(in the rows, 128 means zero)
X: 4 groups of rows, each row roughly a mix of its group's hidden directions
X (136 x 10)
[[103 174 163 155 121 168 118 130 144 103]
 [135 148 154 159 180 113  96 108 150 151]
 [100 162 152 127 137 114 111 137  63 117]
 [168 164 153 108 108 163  99 100 141 125]
 [106 159 142 106 108 112 172 122 179 134]
 [103 129 133  92 149 116 179 135  81 140]
 [141 107  95  97 143 125 186 141 155 147]
 [ 82 126 143 113  85 143 173 131 132 101]
 [150 111 130 132 110  82  85  90 150 148]
 [160 119  78 165 155 117 135 130 113 165]
 [122 144 138 171 125 163 103 185 127 120]
 [144 171 137  77 134 129 170 149 112 142]
 [103 118 133 146  87 146 105 137  72 104]
 [135 118 111 117 139  86 191 132 148 152]
 [146 116  71 141 157 150 148 168 113 128]
 [152 137  92 173 129 110 131 135 172 162]
 [ 92 130 131 114 124 161 143 161  74 104]
 [128 143 173 123 144 125 143 161 188 128]
 [135 131 122 189 160 122  78 122 134 131]
 [115 162 140  81 123 143 176 149 104 140]
 [133 119 126 151 141 107 113 101 199 141]
 [133  92 112 167  68 120 134 137 112 109]
 [125  89 145  98 111 137 115 101 187 124]
 [157 113  91 113 119 111 187 145 117 151]
 [126  65  87 146 107 105 146 117 123 124]
 [120 137 167 114  66 109 143 109 115 101]
 [148 129 142 177 100 106  93  92 111 148]
 [113 153 124  85 138 143 181 153  99 132]
 [ 95 151 169 144 131 161  88 119 139  96]
 [ 86 173 158 135 110 109 135 126  90 104]
 [132  70  99  97 133 129 150  97 131 155]
 [ 91 176 154 134 100 139 131 143  95  99]
 [127 172 141  68 161 112 138 116 117 135]
 [152 107 115 166 156 124  89  93 163 133]
 [103 160 153 153 186 139  98 139 125 131]
 [ 97 136 153 115  87 116 145 143  91  85]
 [147  84  63 108 135 132 123 125 107 132]
 [161  92 104 128 116 113 111  75 148 152]
 [159 117 114  84 131 104 120  71 135 144]
 [108 142 153 110  75  88 108  98 139 120]
 [100 152 123 103 150 130 188 161 111 135]
 [103 161 135 177 142 140 117 165  90 139]
 [163  96 119 143 149 119 124 124 184 163]
 [122 174 174 131 110 137 179 140 135 123]
 [126 129 116 136 158 112 185 160 160 154]
 [102 118 104 127 143 135 193 139 105  98]
 [145 119 103 134 139 115 167 177 175 132]
 [145  99  70 104 133 125 162 147 102 140]
 [133  89  98 118 151  98 169 130 141 169]
 [166 101 129 121 146 139 104  96 109 181]
 [109 128 173 105  89 113 130 109 129  79]
 [ 85  84 118 124 117  87 159 121 111 107]
 [121 138 112  82 168 136 169 158 123 154]
 [ 96 136 132 136  97 154 135 161  69 122]
 [123 153 162 116 126 126 165 178 166 141]
 [ 90 158 169  93 105 139 159 138 108 118]
 [146 133 141 160 139 120  85 121 188 113]
 [149  98 108 174 162 120  88 114 131 153]
 [145  98 111 116 174 131 137 126 187 137]
 [142  90  81 108 145 118 131  79 129 147]
 [ 93 155 158  76 146 161 133 134 131 108]
 [122  83  95 158 101 126 175 147 120 131]
 [155  65 113 108 101 108 136 100 139 125]
 [105 168 137 112 129 140 182 158 107 102]
 [168 114 121 123 158 153 138 186 105 121]
 [157 157 122 152 138 172 119 158 142 172]
 [142 153 112 134 203 126 113 126 137 109]
 [123 121 139 149 110 137  81 119  72  97]
 [112 110 129 156 135 104 106 164 117  68]
 [127 135 127 115 157 153  61  94 134 124]
 [ 88 134 162  87  94 142 148 140 132  94]
 [130 145 128 156 166 156  71 134 145 153]
 [130 105 131 132  79 177  96 120 147 102]
 [ 85 159 171 137 159 156 123 154 135 114]
 [119 181 172 157 117 133 105 146 152 111]
 [117 143 159 112 104  91 134 189 112 125]
 [140 149 137 150 175 142  92 106 156 163]
 [121 128 159 133 133 116  96 107 193 107]
 [143  99 105  94 115  82 174 125 138 142]
 [ 68  83 125 122  98 151 132 115 115 131]
 [ 86 116 144 115 121 150 180 168 141 131]
 [105 134 132  78 114 149 179 158 137 112]
 [183 145 138 102 113 131  90  91 143 120]
 [154 103  95 159  81 102 119 118 133  96]
 [129 187 177 119 125 163 136 120 140 133]
 [127 141 145 149  97  87  99  77 149 124]
 [159 106  93 165 145 116  97  99 158 143]
 [153  90  76  86 118 130 125 109 105 127]
 [128 178 161 157 117 133  99 159 140  96]
 [140 116 113 141 145 128  62  92 100 124]
 [121 165 159 141 104 106  85  95 157 126]
 [150 163 146 156 117  72 115 101 143 111]
 [112 114 159 112  96 157 139 134 189 125]
 [ 98 164 137 135 133 110 177 114 172 145]
 [123  92 161 135 157 163  99 103 143  94]
 [130 142 150 145  74 123 155 128  94 169]
 [110 171 143 155 155 129 156 145  81 146]
 [176 108 141 139 171 130  78 123 136 122]
 [158 134  97  82 167 100 126 108 155 121]
 [150 135 114 180 163 106 100 114 164 134]
 [145 113 100 152 178 150 109 135  81 137]
 [139 100  84 105 138 103 166 121 120 170]
 [142 148  98 125 187 169 101 135 121 119]
 [155 154 122 167 172 124 133 155  94 153]
 [126 117 119 146 181 156 101 157  93 151]
 [147 110  70 149 134 129 148 126  91 161]
 [119 100 101  84 111 127 159 156 110  89]
 [137  92 139 128 142 142 138 139 200 117]
 [165 105 107 120 100  78 123  87 128 122]
 [140 121 113 151 183 110  77 113 140 112]
 [118 111 108 105 105 108 146  86 178 151]
 [119 135 138 144 110 113  83  77 171 128]
 [174  98 104 127 151 105 119 120 167 163]
 [118 140 141 115  76  78 129  91 129 109]
 [107 149 148 152 121 143  80 119  79 104]
 [ 98 147 162 161 117 146  84 122 110  94]
 [103 155 150  83 182 145 119 129 110 136]
 [156 105 121 159 157 122  87  99 170 128]
 [142 103  99 116 160 111 172 140 157 166]
 [143 121 100 112 132 111 191 161 150 146]
 [139 129 157 161 108 117 120 108 194 130]
 [159 171 139 116 147 150 126 120 148 183]
 [139  93  69 117 135 126 168 143 108 144]
 [131 135 129  99 162 150 163 139 160 178]
 [126 165 153 162 130 167 105 175 134 127]
 [100 122 152 177 149 117  95 102 161 143]
 [121 113  97 108 142 118 194 128 152 152]
 [119 141 113 170  87 146  88 115 139  91]
 [ 91 169 153 150 131 113  96 115  85 121]
 [145 124 125 197 101 104 133 134 161 127]
 [141 169  97 180 102 117  96 132 121 124]
 [133 112 140 168  68 119 116 110 144  97]
 [ 69 114 137 139 112 148 141 132  79 110]
 [120  92 110 135 165 177 146 165 117 142]
 [105 103 164 148  79 102  92 127 134 114]
 [131 184 126 160  93 138 116 153  95 136]]
the one row of each list that fits no group (the others fit one group, some only roughly)
    Z_102: [115 132 115 134 187 152 144 166 106 156]
    Z_694: [124 167 131  95 156 131 181 137 120 159]
    Z_675: [142 162 145 173 127 159  85 146 110 110]
    Z_216: [164 138 117 153 187 142 104 140 142 155]
    Z_14: [107 108 142 148 111 147  64 106 130 101]
    Z_743: [127 143 125 147 107 127 121 153  54 111]
    Z_528: [109 197 156 135 121 109 132 146 104 134]
    Z_831: [100 133 122  73 117 145 174 123  97 126]
    Z_762: [100 150 130 107  82 129 128  85 118  87]
    Z_605: [147  77  86 130 102 102 164 130 117 127]
    Z_878: [ 97 157 164 146 103 145 126 142  74 135]
 : Z_743
    Z_370: [109 129 107  77 127 143 181 118 102 142]
    Z_71: [137 154 123 120 125 139 126 169  63 104]
    Z_874: [119 109 113 162 154 157  72 109 136 105]
    Z_997: [111 153 186 148 105 137 104 117 140  91]
    Z_304: [171 128 143 157 126 100  80 103 157 135]
    Z_964: [101 183 146 157 112 140 135 157  93 128]
    Z_364: [110 148 155 129 144 176  86 133  98 102]
    Z_351: [134 165 153 140  98 133  77 145 124  90]
    Z_100: [151 175 155 127 141 144  85 140 148 162]
    Z_580: [163 115  97 118 142 132 143 183  92 114]
    Z_590: [152 102 115 107 125 114 127 110 189 165]
    Z_554: [115 201 160 126 112 114 141 139 116 120]
    Z_512: [115 114 136 134  74 106 133 131  72 105]
    Z_872: [103 150 139 127 152 165 146 177  92 113]
    Z_623: [121 135 101 109 115 120 159 142  59 136]
 : Z_364
    Z_940: [115 129 145 114  71 105 106  99 105  93]
    Z_973: [156 140 119 187 137 132  86 117 158 136]
    Z_850: [136 129 108  79 125  96 181 129 152 141]
    Z_180: [121  65 104 124 121 156 170 131 137 134]
    Z_820: [119 185 148 121 173 161 109 135 128 142]
    Z_602: [133 124 142 134 141  80 159 145 174 166]
    Z_455: [131 127 106 177 154 164  95 137 165 133]
    Z_900: [142 100  98 180 141 150 106 135 147 165]
    Z_337: [103  84 136 181  99 106 116 117 146 140]
    Z_791: [177 135 127 162 136 141  87 101 163 131]
    Z_887: [172 142 139 174 137 120 102 107 168 143]
    Z_708: [149 135 140 172 105 110 104 120 184 112]
    Z_451: [152  94 124 162 105  82 136 104 157 148]
    Z_604: [114 150 167 160 160 152 111 174 113 129]
 : Z_708
    Z_62: [157 131 124 112 124  72 141 110 173 153]
    Z_334: [157  86  91 141 131 121  97  81 136 130]
    Z_316: [103  66 123 136 110 152 112 130  88 119]
    Z_490: [116 128 102  97 114 126 174 160  81 119]
    Z_303: [134 150 130 156 161 145 112 129 195 125]
    Z_375: [132 163 144  89 160 138 165 169 120 142]
    Z_736: [133  99 118 126  86 101  96  76 145 130]
    Z_254: [154 115 103 134 187 123  97 109 152 151]
    Z_153: [ 96 122 117  83 114 137 163 150  83 115]
    Z_44: [150 127 147 155 138  78 131 108 173 158]
 : Z_375
    Z_965: [178 118 101 137 114 111 111  89 166 147]
    Z_619: [ 98 130 140  71 119 122 166 135  89 126]
    Z_271: [101 140 142 167 139 142  87 141  76 123]
    Z_473: [121 136 143 163 100 136  91 147  84  90]
    Z_187: [ 92 177 174 139 121 128 110 107 111 110]
    Z_282: [149 161 126 177 130 109  82 128 159 119]
    Z_942: [149 113 121 167 149 127 147 140 185 160]
    Z_73: [118 168 134  89 155 158 130 168 104 110]
    Z_232: [149  60  97 127 147 132 109 107 127 144]
    Z_39: [109  93 132 131 134 127 190 166 138 149]
 : Z_473
    Z_856: [ 99 159 127 131 150 146 151 153  70 111]
    Z_135: [134 165 149 124 105 151 180 167 121 143]
    Z_727: [149 115 121 152 140 124 135 135 201 155]
    Z_783: [115 127 147 190 123 132  82 123  96 125]
    Z_35: [108 152 146  60 109 126 156 115 141 125]
    Z_264: [111 139 142  62 129 120 159 137  90 134]
    Z_270: [137 129 132 143 141 158  61  94 142 114]
    Z_919: [ 86 158 168  99 122 112 130 122  97  95]
    Z_980: [183 133 110 149 169 109 106 110 140 153]
    Z_568: [128 107 120 101 114  94 175 124 174 151]
 : Z_35
    Z_485: [156 120 109 150 142 153  84  98 155 165]
    Z_166: [156 123 103  78 122 115 183 119 119 140]
    Z_175: [147 135 118 167 138 120 129 125 189 167]
    Z_98: [129 136 114  62 120 126 166 113  99 143]
    Z_7: [139  59  88 125 132 124 148 115 120 143]
    Z_724: [101 141 134 165 135 143  90 147  76 110]
    Z_87: [129 182 139 140 187 118 106 126 129 145]
    Z_956: [143 119 106  91  90 121 167 131 166  99]
    Z_689: [115 120 109 200 122 114  91 127 133 123]
    Z_137: [ 85 153 174 120 129 122 166 134 164 133]
    Z_575: [113 123 136 109 136 136 171 185  91 118]
    Z_91: [147 139 130 181 143 157  79 120 114 108]
    Z_720: [140 130 139 159 154 157  83 128 174 153]
    Z_242: [142  92 110 117 125 129 160 110 165 181]
 : Z_689
    Z_157: [137 142 147 115 168 139  99 101 186 125]
    Z_938: [168 113  90 103 161 142 163 151 142 143]
    Z_179: [146  92 118 132  85 100 175 140 155 125]
    Z_494: [138  79 123 133 116 109 176 146 169 140]
    Z_559: [129 118 112  67 128 139 181 141 111 125]
    Z_203: [117 164 162 120 121 158 115 170 103  92]
    Z_667: [138 142 100  84 146 119 170 157 103 156]
    Z_683: [127 113 125  65 134 114 180 144 129 134]
    Z_458: [134 151 120  85 125 142 181 142 167 144]
    Z_373: [118 163 119 126 113 108 175 172  94 137]
    Z_833: [ 90 140 163 126 120 120 165 175 103 110]
    Z_43: [126 149 132 157 160 158  73 160 131 114]
 : Z_559
    Z_625: [ 93 148 112 126 173 107 168 134 129 167]
    Z_251: [117 134 151 176 130 148  88 159 140  91]
    Z_854: [138  91 123 176 113 111  84 105 127 101]
    Z_96: [125  91 111 168  88 135 101 138 103  95]
    Z_771: [128  98 111  84  83 115 160 136 101 109]
    Z_498: [154  73  87 139 136 138 131  97 143 153]
    Z_855: [145  95 101 163 180 145 119 160 131 133]
    Z_647: [ 95 114 123 122 108 115 143 161  78  86]
    Z_631: [125 139 122 128 206 140 107 135 144 147]
    Z_64: [141  96  95  94  98  97 163  99 135 132]
 : Z_855
    Z_889: [139 124 143 148  83 151 135 139  68 109]
    Z_722: [154 125 142 169 121 130  85  93 170 128]
    Z_695: [177  88  91 143 159 120 111 116 129 149]
    Z_225: [118 114 107 115  87 129 166 162  80 123]
    Z_732: [138 147  91 109 155 124 130 125  61 118]
    Z_798: [158 143 133 155 124 108  79  80 134 145]
    Z_832: [123  95 135 166 107 147  74 104 130 103]
    Z_823: [135  77 125 142 139 147 105  92 175 132]
    Z_626: [128 129 123  58 125 130 176 135 120 141]
    Z_433: [ 93 163 142 112 149 144 145 167  84 135]
    Z_879: [ 84 129 148 129 126 167 154 169  97 113]
 : Z_889
